A single turn carries every row of the set below to another of its rows. Some are shown first; where does it send the rows asked next?
q485: -229  326  194  35  322  -185  -36  77  -110  96  -47  67  -149  -230  122  -17
q559: -254  181  139  -11  357  -190  -57  -494  23  9  -149  28  145  -2  28  180
q369: -9  -124  134  219  199  -114  -50  -276  -305  82  -52  9  270  -203  109  -89
q226: -172  397  -112  203  33  -151  -37  48  -48  91  -211  -2  328  16  165  30
q368: -187  -117  -296  57  262  -87  -12  -267  -301  -124  -204  60  165  -14  -51  -1
q403: -229  332  -124  157  56  -224  -44  -68  191  -17  -202  33  285  43  109  54
q655: -102  150  315  95  228  -282  29  71  -128  121  -94  32  -178  -189  -9  -51
q728: -169  381  137  48  174  -240  30  -220  2  111  -295  -33  212  165  -55  211
q359: -75  404  145  155  90  -187  84  -158  -170  147  -340  -30  222  123  -23  202
q760: -198  344  143  105  192  -171  51  -31  -13  -40  -90  176  -179  -335  144  46
q992: -216  -83  -280  -41  272  -149  -21  -239  -180  -182  -221  88  254  -55  -108  62
q891: -73  120  289  144  155  -297  78  13  -87  44  -125  73  -213  -234  -34  -32
q855: -26  87  79  246  128  -68  -37  -86  -395  178  -120  -14  327  -159  180  -70
q664: -76  222  -62  -108  278  -196  80  155  132  -127  -257  288  125  -117  82  103
q843: -143  265  188  143  127  -214  94  -56  -4  -78  -113  177  -217  -333  78  59
q659: -89  -175  112  164  227  -179  -66  -395  -67  -31  -42  54  215  -179  65  -78
q470: -151  109  -185  -83  257  -68  35  -41  -58  -183  -303  145  401  50  -102  44
q805: -77  145  -160  -10  249  23  68  12  -119  -136  -352  157  382  127  -15  -28
q501: -60  16  -205  148  246  74  48  -110  -349  -77  -299  99  207  149  51  -84
q735: -48  106  -161  81  249  81  81  -28  -236  -102  -337  134  300  163  40  -67
q191: -33  -120  -112  130  301  -196  -2  -52  -388  81  -130  108  -171  -124  106  -41
q507: -18  235  187  207  146  -43  98  -378  -379  86  -248  51  174  -110  92  178
q911: -94  -186  -133  41  283  -320  4  -131  -255  -15  -107  119  -126  -246  0  41
q593: -21  340  170  206  74  -100  109  -226  -331  122  -315  7  216  13  33  198
q129: -125  50  -100  -133  275  -315  53  19  112  -165  -199  258  73  -240  -35  146
q899: -81  296  -25  241  72  -83  -30  40  -292  179  -187  -13  362  -62  192  -14
q534: 1  48  -83  162  323  -75  36  84  -363  112  -192  141  -108  5  220  -83
q677: -124  -118  -121  -66  276  -367  23  -104  -47  -109  -147  197  -34  -288  -58  116
q881: -167  231  256  49  295  -235  -34  95  -137  168  -58  18  -157  -182  53  -40
q859: -193  136  162  54  340  -110  -22  -569  -152  8  -105  54  132  -111  73  178
q614: -172  -86  34  134  187  -244  -62  -378  182  -102  -58  72  192  -99  36  -38
q425: -228  127  -67  118  126  -260  -56  -258  286  -94  -145  71  221  -8  44  29
q754: -23  299  -40  -4  296  -73  83  227  0  -33  -282  277  87  -1  179  19
q595: 18  215  -58  102  314  -25  66  216  -207  62  -249  212  -17  37  225  -60
q656: -119  -78  -261  149  253  -3  15  -224  -377  -92  -239  71  160  63  29  -60
q153: -86  162  246  160  120  -267  106  -38  -42  -43  -133  130  -214  -296  -1  24
q986: -234  374  148  52  273  -157  -17  29  -58  34  -47  127  -167  -295  160  25
q42: -86  151  178  156  260  -48  47  -508  -306  37  -155  67  140  -162  111  161
q24: -255  287  119  -19  287  -250  -28  -342  70  59  -214  -14  169  112  -41  200
q900: -212  8  -239  -101  257  -140  2  -138  -82  -195  -252  120  352  -28  -120  78

q507 -> q593
q986 -> q760
Now find these:
q677 -> q911
q369 -> q855
q470 -> q900

